In the data rows, the value 500 means zero.
Here is a table of points, one per row:
tensor([687, 491, 300, 423, 539, 419, 696, 307, 606, 325, 600, 563, 455,
        429, 605, 529, 546, 559, 450, 393, 475, 630, 519, 415, 600, 593,
        481, 448, 289, 316, 444, 515])
tensor([613, 275, 411, 619, 648, 552, 195, 404, 470, 341, 545, 672, 565,
        433, 449, 589, 651, 508, 403, 272, 532, 517, 393, 512, 557, 413,
        563, 634, 578, 552, 464, 495])
tensor([409, 634, 261, 402, 481, 570, 457, 563, 591, 404, 416, 494, 483,
        412, 326, 638, 664, 564, 595, 461, 453, 275, 543, 202, 470, 615,
        568, 555, 391, 555, 670, 614])
tensor([519, 576, 425, 608, 454, 391, 427, 516, 566, 600, 558, 452, 568,
        297, 344, 443, 476, 547, 565, 416, 584, 635, 429, 606, 454, 543,
        404, 556, 589, 353, 389, 358])
tensor([408, 590, 549, 411, 324, 636, 384, 369, 397, 376, 600, 549, 546,
        676, 528, 316, 730, 442, 368, 616, 547, 545, 274, 641, 354, 718,
        554, 240, 477, 611, 498, 358])
tensor([444, 365, 593, 626, 604, 350, 378, 445, 677, 543, 359, 493, 460,
        376, 344, 422, 483, 359, 427, 712, 304, 534, 680, 403, 419, 776,
        492, 551, 550, 541, 292, 436])
tensor([539, 444, 517, 643, 585, 747, 318, 604, 444, 468, 193, 441, 607,
        415, 649, 405, 495, 672, 889, 637, 506, 455, 483, 555, 514, 589,
        468, 362, 353, 494, 608, 313])
tensor([433, 685, 327, 563, 466, 421, 459, 680, 530, 619, 611, 517, 506,
        476, 466, 608, 654, 474, 554, 383, 308, 514, 430, 713, 637, 451,
        551, 551, 341, 486, 394, 501])
tensor([311, 651, 684, 514, 401, 454, 542, 482, 217, 226, 490, 455, 348,
        277, 366, 628, 380, 426, 426, 711, 525, 487, 427, 592, 527, 470,
        494, 578, 473, 266, 558, 483])
tensor([498, 518, 410, 433, 684, 347, 526, 450, 564, 599, 386, 489, 584,
        602, 248, 308, 568, 423, 392, 525, 739, 610, 517, 649, 717, 354,
        454, 397, 418, 633, 619, 527])
tensor([513, 572, 379, 378, 501, 387, 461, 539, 555, 198, 298, 154, 643,
        550, 508, 660, 324, 521, 391, 249, 468, 367, 615, 733, 359, 435,
        376, 396, 618, 704, 472, 544])
tensor([367, 624, 517, 562, 352, 407, 443, 592, 600, 643, 617, 727, 597,
        528, 481, 474, 350, 673, 544, 397, 518, 435, 600, 468, 570, 629,
        574, 506, 662, 642, 600, 630])
tensor([594, 580, 570, 785, 462, 492, 572, 362, 631, 411, 693, 441, 352,
        489, 654, 508, 385, 570, 454, 591, 716, 492, 590, 485, 578, 691,
        548, 611, 450, 715, 652, 526])
tensor([500, 216, 452, 441, 530, 374, 274, 514, 354, 479, 708, 362, 411,
        490, 598, 461, 536, 431, 538, 618, 546, 272, 563, 482, 576, 380,
        640, 456, 653, 371, 694, 500])
tensor([466, 608, 552, 440, 373, 561, 523, 449, 601, 558, 252, 618, 390,
        237, 692, 409, 648, 443, 468, 457, 624, 538, 537, 573, 361, 336,
        427, 490, 635, 480, 520, 664])
tensor([590, 532, 610, 509, 555, 519, 445, 523, 157, 558, 491, 391, 469,
        493, 602, 366, 503, 565, 324, 462, 562, 437, 534, 481, 390, 487,
        669, 804, 276, 573, 342, 644])
tensor([555, 464, 585, 373, 488, 422, 592, 839, 549, 512, 453, 546, 378,
        496, 631, 573, 458, 138, 602, 386, 721, 623, 353, 493, 631, 621,
        411, 569, 572, 640, 449, 430])
tensor([427, 470, 487, 360, 426, 638, 421, 431, 675, 443, 408, 504, 421,
        695, 501, 355, 309, 647, 515, 663, 395, 593, 506, 537, 793, 277,
        621, 514, 488, 521, 182, 428])
tensor([515, 533, 526, 356, 582, 587, 588, 638, 661, 592, 722, 340, 592,
        357, 620, 543, 537, 467, 493, 601, 499, 477, 540, 548, 618, 521,
        562, 290, 474, 515, 440, 513])
tensor([451, 609, 641, 525, 482, 538, 417, 349, 546, 579, 492, 482, 467,
        589, 642, 360, 416, 291, 426, 188, 425, 355, 663, 394, 664, 479,
        417, 440, 382, 372, 561, 195])
tensor([496, 586, 652, 581, 722, 594, 556, 526, 663, 354, 636, 581, 449,
        635, 342, 460, 469, 366, 676, 486, 318, 576, 348, 404, 266, 245,
        665, 646, 470, 478, 626, 613])
tensor([371, 680, 485, 735, 625, 484, 609, 601, 430, 482, 464, 329, 517,
        577, 638, 500, 604, 646, 359, 518, 483, 681, 407, 342, 656, 489,
        520, 411, 731, 543, 530, 465])
tensor([499, 481, 369, 602, 458, 601, 431, 325, 632, 592, 363, 462, 496,
        784, 555, 662, 442, 295, 460, 638, 570, 389, 330, 519, 509, 648,
        482, 495, 559, 287, 442, 710])
tensor([387, 382, 540, 411, 569, 628, 526, 552, 406, 624, 498, 527, 815,
        525, 497, 662, 399, 417, 405, 474, 451, 794, 672, 535, 506, 573,
        571, 551, 400, 305, 634, 628])
tensor([323, 333, 554, 674, 392, 266, 566, 328, 444, 579, 467, 483, 646,
        417, 682, 617, 534, 433, 650, 630, 538, 475, 452, 518, 416, 257,
        454, 359, 339, 756, 396, 519])
tensor([449, 460, 444, 417, 515, 441, 577, 595, 553, 369, 618, 680, 705,
        487, 558, 183, 494, 466, 557, 596, 473, 419, 506, 479, 573, 530,
        201, 612, 510, 500, 462, 688])
tensor([481, 491, 656, 364, 631, 645, 455, 429, 430, 613, 646, 341, 235,
        272, 386, 499, 448, 575, 434, 448, 410, 500, 344, 527, 322, 553,
        426, 387, 463, 630, 536, 575])
tensor([600, 494, 594, 504, 523, 516, 729, 402, 425, 627, 403, 664, 644,
        476, 428, 501, 397, 606, 540, 370, 340, 288, 265, 530, 744, 570,
        417, 444, 549, 592, 447, 614])
tensor([566, 684, 628, 323, 553, 366, 567, 417, 638, 682, 537, 320, 588,
        594, 555, 539, 700, 675, 557, 610, 615, 403, 422, 640, 374, 477,
        462, 765, 591, 381, 528, 466])
tensor([726, 500, 505, 584, 514, 398, 521, 665, 502, 473, 424, 629, 594,
        407, 559, 464, 320, 551, 221, 606, 581, 413, 340, 368, 246, 421,
        700, 323, 425, 421, 460, 401])
tensor([404, 495, 243, 310, 440, 676, 656, 365, 354, 581, 562, 495, 590,
        436, 430, 513, 382, 504, 547, 515, 564, 508, 450, 311, 394, 402,
        533, 720, 713, 542, 450, 269])
tensor([567, 250, 630, 728, 411, 665, 777, 632, 534, 479, 623, 469, 490,
        503, 243, 567, 622, 522, 576, 392, 658, 319, 755, 538, 463, 405,
        624, 436, 606, 384, 387, 481])
tensor([500, 336, 648, 402, 361, 570, 376, 604, 641, 479, 504, 600, 527,
        565, 455, 716, 583, 637, 284, 509, 457, 581, 511, 337, 546, 441,
        259, 549, 419, 460, 621, 421])
tensor([812, 735, 467, 486, 461, 613, 404, 448, 328, 541, 567, 592, 551,
        599, 433, 609, 542, 365, 606, 678, 391, 622, 764, 414, 536, 420,
        345, 377, 570, 603, 477, 524])
tensor([545, 363, 305, 632, 387, 597, 596, 659, 394, 593, 480, 235, 227,
        521, 561, 340, 456, 531, 359, 472, 310, 542, 440, 579, 296, 394,
        358, 631, 551, 448, 703, 543])
tensor([518, 418, 606, 417, 348, 308, 376, 504, 336, 474, 409, 393, 427,
        590, 379, 407, 471, 561, 711, 343, 550, 642, 486, 232, 461, 580,
        609, 376, 471, 359, 449, 581])
tensor([362, 476, 384, 518, 778, 466, 505, 502, 345, 504, 476, 833, 236,
        699, 540, 624, 467, 642, 614, 510, 592, 424, 667, 540, 390, 553,
        382, 420, 448, 445, 372, 446])
tensor([554, 399, 492, 339, 376, 355, 654, 390, 555, 480, 434, 676, 420,
        596, 504, 543, 559, 488, 621, 469, 253, 634, 646, 704, 514, 665,
        714, 550, 514, 524, 633, 382])
These points spread out most along one direction. Take the direction at right angles to it along which they spread out most. Go by this last direction. Where along it does each point below lie, from 0 to 99? The average is 50, and the first point in the table lies past the average. One standard deviation of the points above along it is 16.
tensor([449, 460, 444, 417, 515, 441, 577, 595, 553, 369, 618, 680, 705,
        487, 558, 183, 494, 466, 557, 596, 473, 419, 506, 479, 573, 530,
        201, 612, 510, 500, 462, 688]) -> 42
tensor([499, 481, 369, 602, 458, 601, 431, 325, 632, 592, 363, 462, 496,
        784, 555, 662, 442, 295, 460, 638, 570, 389, 330, 519, 509, 648,
        482, 495, 559, 287, 442, 710]) -> 49
tensor([362, 476, 384, 518, 778, 466, 505, 502, 345, 504, 476, 833, 236,
        699, 540, 624, 467, 642, 614, 510, 592, 424, 667, 540, 390, 553,
        382, 420, 448, 445, 372, 446]) -> 75
tensor([600, 494, 594, 504, 523, 516, 729, 402, 425, 627, 403, 664, 644,
        476, 428, 501, 397, 606, 540, 370, 340, 288, 265, 530, 744, 570,
        417, 444, 549, 592, 447, 614]) -> 41
tensor([812, 735, 467, 486, 461, 613, 404, 448, 328, 541, 567, 592, 551,
        599, 433, 609, 542, 365, 606, 678, 391, 622, 764, 414, 536, 420,
        345, 377, 570, 603, 477, 524]) -> 59
tensor([498, 518, 410, 433, 684, 347, 526, 450, 564, 599, 386, 489, 584,
        602, 248, 308, 568, 423, 392, 525, 739, 610, 517, 649, 717, 354,
        454, 397, 418, 633, 619, 527]) -> 28
tensor([367, 624, 517, 562, 352, 407, 443, 592, 600, 643, 617, 727, 597,
        528, 481, 474, 350, 673, 544, 397, 518, 435, 600, 468, 570, 629,
        574, 506, 662, 642, 600, 630]) -> 51
tensor([404, 495, 243, 310, 440, 676, 656, 365, 354, 581, 562, 495, 590,
        436, 430, 513, 382, 504, 547, 515, 564, 508, 450, 311, 394, 402,
        533, 720, 713, 542, 450, 269]) -> 59
tensor([555, 464, 585, 373, 488, 422, 592, 839, 549, 512, 453, 546, 378,
        496, 631, 573, 458, 138, 602, 386, 721, 623, 353, 493, 631, 621,
        411, 569, 572, 640, 449, 430]) -> 33
tensor([515, 533, 526, 356, 582, 587, 588, 638, 661, 592, 722, 340, 592,
        357, 620, 543, 537, 467, 493, 601, 499, 477, 540, 548, 618, 521,
        562, 290, 474, 515, 440, 513]) -> 32
